Here is a table of points, one per row:
[0.8 -1.4 0.0 0.7 -0.1 -0.9 0.6 0.5 0.3 -1.2 -0.3 1.6 -0.9 -1.6 0.7
 -0.4 2.3 0.6 -0.2 1.6 -2.2 -0.1 2.4 1.9]
[0.8 2.3 -1.1 -0.4 0.7 -1.0 -0.9 -1.8 -1.3 1.2 -1.3 -0.2 -0.8 2.6 -0.3
 -0.4 0.0 -1.3 -0.9 1.5 0.1 -0.5 -1.5 1.6]
[0.5 -0.5 0.0 -0.9 0.4 0.1 -0.7 -0.9 0.3 -0.9 0.4 -1.5 -1.1 0.6 -0.7
 -0.8 0.2 -0.2 0.7 -0.4 1.8 -1.0 -1.7 1.3]
[0.9 -0.2 0.3 0.3 -0.1 -0.9 -2.4 0.9 0.0 -0.1 0.0 1.4 -0.5 0.6 2.7
 -1.4 0.5 -1.4 0.1 -1.0 2.4 -2.2 2.1 1.7]
[0.7 -1.1 0.6 -0.2 -0.6 -0.3 1.4 -0.9 -0.1 -3.0 1.1 0.6 -2.3 -1.1 1.3
 -1.1 0.9 -0.6 -1.5 -0.7 -0.3 0.1 2.1 -0.6]
[1.6 3.2 0.6 -0.9 0.3 1.8 1.6 -0.2 0.4 -0.1 -3.0 -0.6 -0.5 -0.6 0.0
 0.9 1.5 -1.4 0.8 0.2 0.0 -1.4 -1.0 -0.5]
[-1.2 0.1 0.3 -0.1 0.8 -0.3 -0.8 -0.7 0.2 -0.2 -2.0 0.4 1.0 -0.4 -1.0
 1.6 -0.2 -0.2 -0.5 -1.4 0.7 -0.3 -0.2 -0.4]
[0.3 -0.1 -0.3 -1.7 1.0 0.7 0.9 -0.4 -0.1 1.8 0.1 -0.5 -0.8 0.5 -3.1
 0.9 -0.1 -0.1 -0.3 0.9 0.5 0.5 0.2 -1.2]
[0.1 0.1 -0.6 -0.1 -0.5 0.2 1.0 0.8 -2.5 -1.1 -0.7 1.3 1.9 -0.8 0.6
 -1.7 -1.9 0.3 1.3 -0.4 -0.8 0.9 1.5 1.6]
[1.6 0.0 -1.1 -0.8 0.5 1.2 -1.9 1.4 0.7 -1.5 1.6 1.3 -0.7 0.0 1.2
 -0.8 -0.4 -0.9 -0.7 0.5 -1.2 -1.3 1.0 0.6]
[1.6 -2.0 -0.3 -0.6 1.5 0.7 0.8 0.8 0.2 -0.1 1.4 0.2 1.1 1.3 0.4
 -0.4 1.1 -0.5 -1.2 -1.3 0.0 -0.5 0.6 -0.2]
[-0.3 0.3 0.3 2.2 0.1 -1.0 -0.5 -0.3 0.0 0.5 -0.8 -1.5 -0.5 -1.6 0.6
 1.4 -1.2 -0.7 -1.2 -0.4 1.8 -0.9 0.5 -1.4]
[0.5 -0.7 1.0 0.0 -0.2 0.7 -0.6 -0.2 2.0 0.4 -0.8 0.0 -0.3 1.2 0.7
 0.9 -0.9 -0.7 0.7 -0.5 -0.7 0.4 -1.3 2.2]
[-1.7 0.1 0.2 1.5 0.0 -1.1 0.0 -0.5 0.9 -0.4 -2.2 0.7 0.0 -0.4 -0.2
 0.8 -0.5 1.6 -0.3 -0.3 -0.2 0.6 -2.9 0.8]
[0.3 -0.1 0.3 -1.3 -1.2 0.2 2.1 -0.1 0.3 -0.9 -1.1 -0.1 -2.1 -0.1 0.1
 -1.4 -0.2 0.8 -2.4 0.9 -0.6 -1.2 2.5 -1.0]
[0.2 3.0 0.4 2.1 -0.2 0.6 1.9 -0.2 0.5 0.5 -2.1 -1.1 -1.2 0.3 -0.1
 -1.8 1.2 0.0 -1.9 0.4 0.2 2.3 -0.4 0.1]
[-1.2 -2.4 -0.3 0.8 0.1 -0.3 -0.2 0.2 -0.1 1.1 0.0 -0.5 0.0 0.8 0.3
 -0.6 0.9 -0.6 0.6 0.3 1.7 -1.7 -0.3 -0.5]
[0.7 -0.6 1.8 -0.4 1.5 0.6 -1.4 0.8 -0.2 0.4 0.2 0.7 1.3 0.0 -0.8
 -0.5 0.4 -1.1 0.3 0.4 0.2 -0.1 -1.2 -0.5]
[0.9 -0.1 0.6 0.3 1.1 -0.3 -0.5 -0.1 0.5 0.3 3.3 1.7 1.1 2.2 -0.7
 -1.6 -0.7 0.6 1.4 1.0 -0.7 0.0 -0.1 0.3]
[-0.7 0.9 -0.1 1.4 -1.4 0.6 1.1 0.0 -0.2 0.5 -0.7 -1.0 0.0 -1.9 1.2
 2.3 0.7 0.0 -1.5 -0.4 1.5 -1.7 1.4 -2.0]
[-2.1 -0.1 -0.2 -0.9 1.4 0.2 -1.0 -0.4 2.2 0.3 0.5 -0.6 -0.7 0.9 -0.1
 -1.6 -0.5 0.8 -0.3 1.1 -0.5 -0.5 -1.9 0.8]
[-0.1 -0.3 0.4 -1.0 0.1 -1.6 0.2 -0.3 0.9 -0.1 0.6 -0.5 0.7 0.2 -0.6
 0.5 0.0 0.4 1.0 -0.1 0.1 -0.5 -1.9 0.3]
[-1.6 2.0 -1.0 -0.7 -0.1 -2.1 1.0 1.3 -1.5 1.1 0.0 0.3 -1.6 0.7 -0.6
 0.5 -0.6 0.4 -1.8 0.6 -0.6 -0.2 0.1 -0.6]
[-1.3 -0.4 -0.5 0.0 -0.8 -0.9 -0.3 -0.9 0.0 0.5 0.4 -0.2 -1.2 -1.1 -0.6
 0.2 0.1 -0.2 0.4 -0.5 -0.8 1.1 -1.6 0.4]
[1.0 0.3 -1.0 0.0 -1.1 0.5 0.1 0.9 0.5 1.2 0.5 1.4 0.0 0.6 0.3
 1.0 -1.5 1.8 0.0 0.1 -0.9 1.1 0.6 -1.0]
[1.5 -0.7 0.7 0.5 0.3 1.6 0.3 -0.6 -1.1 1.4 -1.0 -0.2 1.5 0.8 -1.4
 0.5 0.0 1.7 0.1 -0.3 0.2 0.9 1.2 -0.6]
[1.1 -0.4 -0.6 -1.5 0.8 0.4 1.8 -0.3 -0.4 0.1 0.0 2.1 0.6 0.8 -0.9
 0.3 0.9 -0.1 0.3 -2.7 0.3 1.3 0.9 0.9]
[-1.6 0.1 -0.5 0.6 -1.0 -0.5 0.3 0.5 1.7 -0.6 -0.4 -0.3 0.0 0.1 0.0
 0.6 -1.1 0.0 0.1 -0.6 -1.0 0.3 -0.8 0.4]
[-0.2 -0.7 -0.7 0.2 -0.5 0.3 -1.2 -0.1 0.4 -0.1 0.0 0.2 -0.9 -1.8 2.9
 -0.3 0.1 -0.2 1.5 -0.1 -0.4 0.0 3.6 0.6]
[-0.7 -0.6 -0.1 1.3 0.2 0.1 1.1 0.7 0.2 0.4 -0.7 -0.6 0.9 -1.4 0.5
 1.1 -1.3 -2.0 0.9 -0.3 -0.6 0.6 -1.9 1.3]
[1.9 1.3 0.2 -0.2 0.3 0.0 1.4 -2.3 -1.7 0.3 -0.7 -1.7 -0.1 -0.3 1.4
 -0.3 0.4 -1.2 0.4 0.7 0.7 -1.2 -1.0 1.5]
[-1.2 0.1 -1.2 -2.4 0.2 -0.6 0.7 1.0 0.6 -0.6 0.2 0.0 0.0 0.3 0.2
 -0.2 0.7 0.7 0.4 -0.7 -1.6 0.2 0.6 0.8]
[0.4 -0.7 0.9 -1.0 1.2 0.5 0.0 0.2 0.5 0.7 1.9 -1.5 1.6 -0.9 0.2
 -0.5 -1.1 2.6 -0.3 -1.0 -0.7 1.7 1.6 -1.5]
[-1.9 0.1 -0.3 -1.6 0.4 0.1 -1.2 -0.9 0.5 -0.1 -0.9 0.5 0.2 -0.3 -1.7
 -1.2 0.9 1.1 -0.8 0.9 -0.8 0.4 -0.5 0.2]
[-1.6 -0.1 -0.6 0.5 -0.5 -1.0 -0.4 -0.2 0.5 0.1 0.7 -1.4 0.0 0.3 -0.9
 -0.4 0.6 -1.7 0.4 -0.2 -0.5 -0.7 -2.3 0.4]
[0.7 -1.2 -0.4 -1.0 -0.1 1.0 0.8 0.5 -1.2 -1.1 0.9 0.3 0.7 1.7 -0.2
 0.4 -0.1 0.7 1.0 0.7 1.1 0.6 -0.3 0.0]
[0.2 0.5 0.9 2.5 -1.9 0.0 0.9 0.6 -0.2 0.7 -0.1 -0.4 -0.4 -1.3 1.1
 2.7 0.3 -0.2 -0.2 0.4 2.0 0.4 -0.4 -1.2]
[0.5 0.7 0.8 2.1 0.0 2.3 -1.8 0.0 -1.8 -0.2 -1.5 1.3 0.8 -1.3 1.4
 0.7 0.2 0.3 -1.6 0.5 0.6 -0.3 -0.1 -1.5]
[-0.3 -1.0 1.9 0.2 -0.3 -1.2 -1.9 0.7 1.1 0.2 1.6 -0.8 -0.5 1.7 -1.0
 -0.8 0.7 -0.4 -0.9 0.5 -2.0 0.1 1.4 -0.3]
[-1.2 -0.4 -1.2 1.0 0.7 -0.2 -0.1 -0.8 0.8 -0.9 -1.0 -1.0 0.7 -0.3 -0.1
 0.3 0.0 -0.5 0.4 0.4 -0.1 1.0 0.6 -0.5]
[0.5 -0.5 2.3 -0.4 -0.2 0.0 -1.8 2.5 -1.9 1.4 -0.5 0.8 -0.7 0.6 -1.2
 0.3 1.3 -1.7 -0.2 -0.1 0.3 -0.4 -0.7 -1.4]
[0.9 -0.6 0.6 0.1 0.8 0.2 -0.6 0.2 0.4 -1.5 2.4 -0.9 0.4 0.3 1.3
 0.1 -0.7 1.1 0.6 -0.2 0.7 0.2 -0.8 -0.6]
[1.2 0.1 -0.6 -0.2 -0.7 -0.8 1.7 -0.9 -0.6 -0.2 -0.4 1.1 1.9 0.9 -0.2
 -0.4 0.2 -1.3 0.7 -0.7 1.2 -0.1 -0.4 -1.2]
[0.2 0.0 -1.4 -0.4 -0.9 0.4 1.1 0.0 -0.7 -0.7 -0.6 2.0 1.9 -1.2 -1.2
 -1.4 -1.0 0.7 1.3 -0.7 -1.6 0.2 0.7 -0.5]
[1.7 -0.7 0.3 0.5 0.1 -0.3 -1.1 1.5 -0.6 0.8 -0.6 -1.2 -1.6 -0.4 -1.0
 0.0 0.6 0.9 1.4 1.1 -0.2 -0.7 -0.3 -1.0]
[-0.5 0.5 0.9 0.2 -0.3 0.8 -0.7 -0.4 -0.5 -0.6 3.1 0.0 -0.8 0.0 1.6
 -1.2 -0.3 0.6 0.8 -0.9 0.2 0.5 0.0 1.1]
[-0.5 0.2 0.6 0.0 -0.6 -0.4 -0.9 -1.2 0.3 1.1 2.4 -0.7 0.4 -1.2 -0.8
 0.8 -0.4 -0.2 -0.3 0.7 1.2 -0.1 0.1 -0.7]
[-2.3 1.3 -1.4 1.0 -0.1 -0.6 -0.7 -0.8 0.6 -0.1 -0.1 0.6 0.0 -1.2 -1.7
 1.2 -1.1 0.3 0.4 0.2 0.2 0.6 -1.4 0.7]
[-1.1 0.1 -1.3 -1.3 -1.3 0.4 0.9 0.4 -0.5 -0.6 0.0 -1.0 1.1 1.1 0.3
 1.2 -1.1 1.2 0.7 0.5 -0.7 1.8 1.2 -0.4]
These points spread out most along one direction. Take the direction at right angles to it along which they spread out most. Go by this last direction. Where along it does each point below lie, from 0 to 99? 50 is the average, and the first point above lies past it. One standard deviation of the points above along it is 16.
[0.3 -0.1 -0.3 -1.7 1.0 0.7 0.9 -0.4 -0.1 1.8 0.1 -0.5 -0.8 0.5 -3.1
 0.9 -0.1 -0.1 -0.3 0.9 0.5 0.5 0.2 -1.2] 38
[-1.2 0.1 -1.2 -2.4 0.2 -0.6 0.7 1.0 0.6 -0.6 0.2 0.0 0.0 0.3 0.2
 -0.2 0.7 0.7 0.4 -0.7 -1.6 0.2 0.6 0.8] 39
[-1.7 0.1 0.2 1.5 0.0 -1.1 0.0 -0.5 0.9 -0.4 -2.2 0.7 0.0 -0.4 -0.2
 0.8 -0.5 1.6 -0.3 -0.3 -0.2 0.6 -2.9 0.8] 36
[-0.1 -0.3 0.4 -1.0 0.1 -1.6 0.2 -0.3 0.9 -0.1 0.6 -0.5 0.7 0.2 -0.6
 0.5 0.0 0.4 1.0 -0.1 0.1 -0.5 -1.9 0.3] 28
[0.1 0.1 -0.6 -0.1 -0.5 0.2 1.0 0.8 -2.5 -1.1 -0.7 1.3 1.9 -0.8 0.6
 -1.7 -1.9 0.3 1.3 -0.4 -0.8 0.9 1.5 1.6] 58
[0.5 -0.5 2.3 -0.4 -0.2 0.0 -1.8 2.5 -1.9 1.4 -0.5 0.8 -0.7 0.6 -1.2
 0.3 1.3 -1.7 -0.2 -0.1 0.3 -0.4 -0.7 -1.4] 53
[0.7 -1.2 -0.4 -1.0 -0.1 1.0 0.8 0.5 -1.2 -1.1 0.9 0.3 0.7 1.7 -0.2
 0.4 -0.1 0.7 1.0 0.7 1.1 0.6 -0.3 0.0] 43
[1.7 -0.7 0.3 0.5 0.1 -0.3 -1.1 1.5 -0.6 0.8 -0.6 -1.2 -1.6 -0.4 -1.0
 0.0 0.6 0.9 1.4 1.1 -0.2 -0.7 -0.3 -1.0] 52
[0.8 2.3 -1.1 -0.4 0.7 -1.0 -0.9 -1.8 -1.3 1.2 -1.3 -0.2 -0.8 2.6 -0.3
 -0.4 0.0 -1.3 -0.9 1.5 0.1 -0.5 -1.5 1.6] 35
[-0.3 -1.0 1.9 0.2 -0.3 -1.2 -1.9 0.7 1.1 0.2 1.6 -0.8 -0.5 1.7 -1.0
 -0.8 0.7 -0.4 -0.9 0.5 -2.0 0.1 1.4 -0.3] 38
[0.8 -1.4 0.0 0.7 -0.1 -0.9 0.6 0.5 0.3 -1.2 -0.3 1.6 -0.9 -1.6 0.7
 -0.4 2.3 0.6 -0.2 1.6 -2.2 -0.1 2.4 1.9] 68
[0.2 0.0 -1.4 -0.4 -0.9 0.4 1.1 0.0 -0.7 -0.7 -0.6 2.0 1.9 -1.2 -1.2
 -1.4 -1.0 0.7 1.3 -0.7 -1.6 0.2 0.7 -0.5] 50
[1.1 -0.4 -0.6 -1.5 0.8 0.4 1.8 -0.3 -0.4 0.1 0.0 2.1 0.6 0.8 -0.9
 0.3 0.9 -0.1 0.3 -2.7 0.3 1.3 0.9 0.9] 48
[-1.2 -2.4 -0.3 0.8 0.1 -0.3 -0.2 0.2 -0.1 1.1 0.0 -0.5 0.0 0.8 0.3
 -0.6 0.9 -0.6 0.6 0.3 1.7 -1.7 -0.3 -0.5] 48
